Each path is a new rotation, seen through one point. The rows after it are directions, each followed by how far the rotation turns it, in degrees a step (0 if it stays put).
Each turn is a multiple of 5 degrees from 10 to 175, or 0.
Each row of a path follows its step; steps can be skipped.
Path 1:
step 0: [ 23  13  27  -1  16   4  16  -4   5 -32   0  -1 -44  27   9  12  15  -7
   3   0  -9  -6   0   1  47  -9  10  -1  13 -21  45 -51 -40  29 -18 -17
   6   3   5  -1 -25 -18 -15  -5  19  23 -23   3  29 -15 -10 -25 -15   6
 -34 -28  11 -10 -12  -7  36   5 -15  14  21 -13  -6  -4   1   5  23  14
   7]
step 1: [ 11  30 -23 -33  10   5  26   1  35   5   8  -2   4   2 -23   4  -5  29
   8 -11  -4 -17 -18  20   3  -1 -14 -21 -12  15  11   0  12 -12  -3 -17
  -1  -1  -6  -3 -34  -8  -5 -15 -15  11  -6  18   2  21   3  18  24  -4
 -10   1  17  57 -33 -13 -52  -2 -13 -28   3 -37  11  37   0  23  42  26
  13]
step 2: [ 11 -36  -4 -38   7 -19   5 -10  -4 -24 -29  14   5  -2 -22   5 -28  32
 -30  -3  12  17  12  -6   7   9   4   3  18   5 -30 -27 -13 -30   0 -19
   7  16   1   8  45   0  -1 -27  48 -23  -4 -14   3  11 -18 -12   7 -20
  -9  -5   0  -8  22  -8 -61 -13  21   9  15 -10  -3  -3  -5  11 -27   8
  29]
step 10: [ 16  -5  17   0 -14   5  33  -8 -30  -6 -29  16  -4   2 -13   2 -11  22
 -18 -23  19  24  -7   5   4  -9   2  21 -20 -24  -2  -8  27  36 -32  -3
 -20  10  -6 -55  30  17  15   8   7  22  -2   5  13  19 -23 -36  19 -13
 -23 -36  17 -32  11 -18 -25 -39 -17  -2  -1 -10   4   3 -13  -2  27  -6
 -21]
step 13: [ 27  -1 -34   5  -3  14  19  -4  17 -27  -4 -10 -33   9   0  20  -1 -15
   2 -21  25  25 -33  17   0   4   9  34  -6   3  27  -9  43  -7  11  13
  48   7 -17  21 -19  30 -23  -2   6 -23  11  17  20  -8 -13   4  12  -8
 -27  39  20  12 -30  -7 -22 -15 -12  -1  26  11 -10 -16 -11  15  33   9
  19]
step 15: [ -2 -18  -6   9 -30  39 -40  28   4 -28 -17 -13   7 -22  13 -25   3  29
 -10 -22  11  23 -40 -15  -3 -10  14 -22  27 -17 -11 -22  -6   8 -30  -2
 -22  -2 -18  17  12 -21  13   8  30 -15   1  14  12 -30 -25 -13   2 -11
 -17 -23  -6  -2  36 -15  39   8  15 -25 -17  -7   2   4  -2  32  -6 -12
   1]
step 18: [ 37  -1  -5   8  -8  14  -5 -38   0  -6 -21   6 -11  -7 -14  18  15  59
  -9 -18 -14  34  26 -10  14  18 -27   9   3   2   9  39  12  -7  -4 -32
  -9  18 -14   0  10  10 -15 -45  15   2  -7 -24 -15  -3  -5 -18 -10  -8
  -4 -15  48   6   8   8  12  13  -1  -3  31 -37  -4   9 -38  28  17  15
   8]
step 19: [-10   7   4  22  12 -16   8  22  18  14  -7  17 -14   4  -4  51   6  44
  13   0   2 -28  11  31 -12  -2 -13  16   1  -9  11 -39 -16 -23 -15   9
   3 -10  10  -5  15   7  -3 -34  -5 -28 -31  13  22  -4  -1  -9  50   1
  -7   8   3 -12  -7 -20   4   1 -10   1  30 -14  -3  -5  27 -34  -7  -2
  63]
step 24: [ 18   6 -34   6  11   3  -7  -3   8  35 -20   9 -14  41  -9  -5   2  16
   3  23 -30  -9 -17  34   5   9 -37 -15  -2  10  13   3  -7   6   8 -36
 -20 -30   2  16  -2  -1  28   2  28  11 -10   0   7 -22  11  -9  -2 -32
 -23  42  -3  -1 -14  13  50   6   0  22  39  24 -22   4  23  24 -17  11
 -11]
[ 4  0  0 -3 -3  6 -5  0 -3  4 -4  1  0 -1  0  0 -6 -3  1 -4 -6 -2  4 -4
  2  5 -3  8  6  1 -8  4 -5  1  6 -6 -2 -1 -3  2 -5 -7 -3 -5 -5 -6 -4  4
  3 -5 -3 -7 -2 -8  3 -3 -3 -7 -4 -9  1  7  5  4 -5  2 -9  0 -1  4  1  0
  3]  115
[ -1  -2   1   1   6   1  -2  -8   2  -1   4   4   2   2   7   2   0   4
  -1   0  -4  -2   0  -1  -1  -5   7  10   2  -7   2  -4   5   2   7   3
  -2   4   1  -4   1   0  -6 -10  -4   1  -3   0  -7  -5   9   2  -1   2
  -4   5   1   1  -7  -1   9   3  -4  -5   8   6  -1   2  -2  -2   3   1
   4]  55
[ -2 -11   0   4  -2   8   3   1   3  -1  -3   3  -2   1  -3   0   2   3
  -7 -10   4  -8  -1  -2  -1  -2   1   3  -1   8  -3  -6  -4  -4   3  -1
   5  -2  -3   0   1   6   1  -7   2   4   0   2  -6   1   2   1  -3   2
  11   1   0   3   6   5   4   3   0  -1  -1  -6  -7   8   6   4  -5  -2
  -6]  110
[  0  -4   0   4   3   6   1   2   5  -3   4   2  -4   1   4   1  -1   0
   5  -2  -2  -3   0  -3  -5   4  -5  -4   1  -1   4  11  -1   1  -5  -4
   2  -1  -2 -10   6   1  -2   0  -9  -3  -3  -4   8   3   4   9  -1  -1
   8   8   7   8  -4   1  -1  -3   5  -4  -5   0  -3  -6  -2   7   2   3
   2]  145
[ 6 -9  2 -7  1  1  3  2  2 -3  0 -4  2 -5  0 -3 -5  1 -1 -4  3  0  3  4
 -2  3  9 -5 -6  0  5  8  6  8  1 -2  3 -8 -4 -1  3  3 -1 -2  5  2  1 -4
 -1  0 -1 -4 -2 -1 -7 -1  2  3  0  0  6  1  3 12  4 -1 -8 -5  1 -6  0 -4
  8]  135
[  0  -2 -12   1   0   1  -6  -4 -10   8   0  -3  -2  -3   0  -3   4  -5
   1  -1  -6  -1  -3  -2  -2   1   6  -2  -5  -3   9   0  -1  -1  -2  -2
   8  -3  -2   0   2  -6   2  -4   0  -5   4  -3   2  -7   2  10   7  -5
  -1  -4  -1   1   7   1   8   3   0   1  -2   3   3   0   2   2   0  -1
  -9]  40
[ -6   3  -4  -3  -7   0  -2  -1  -1  -4   1  -5   0  -4   0  -5   2   6
   0   2  -6  -6  -4   0   0   6   2   0   4  -3 -12  -5   6  -3   4  -1
   1  -6   0  -4   1   2  -3   5  -1   9  -1   0  -3   7   6   4   3   3
   4  -3   1   4   7  -6   2   7  -1   6  -5   0   6  -2  -4   1   8   3
   5]  135
[ -4   2   4   2  -5   3  -5  -5  -4 -12   2  -7   1  -6  -1  -5   3  -5
  -4 -12   3   4  -6  -7   2   1  -2   0  -2  -3   0   1   2   5  -5  -6
   7   8   2  -2   0  -1   2   3  -2  -1  -8  -1   0  -6  -1  -6  -1   1
  -1   2   0  -4  -3   8   0  -2  -5   2   2  -2   3   3   1   1   6   5
   1]  145
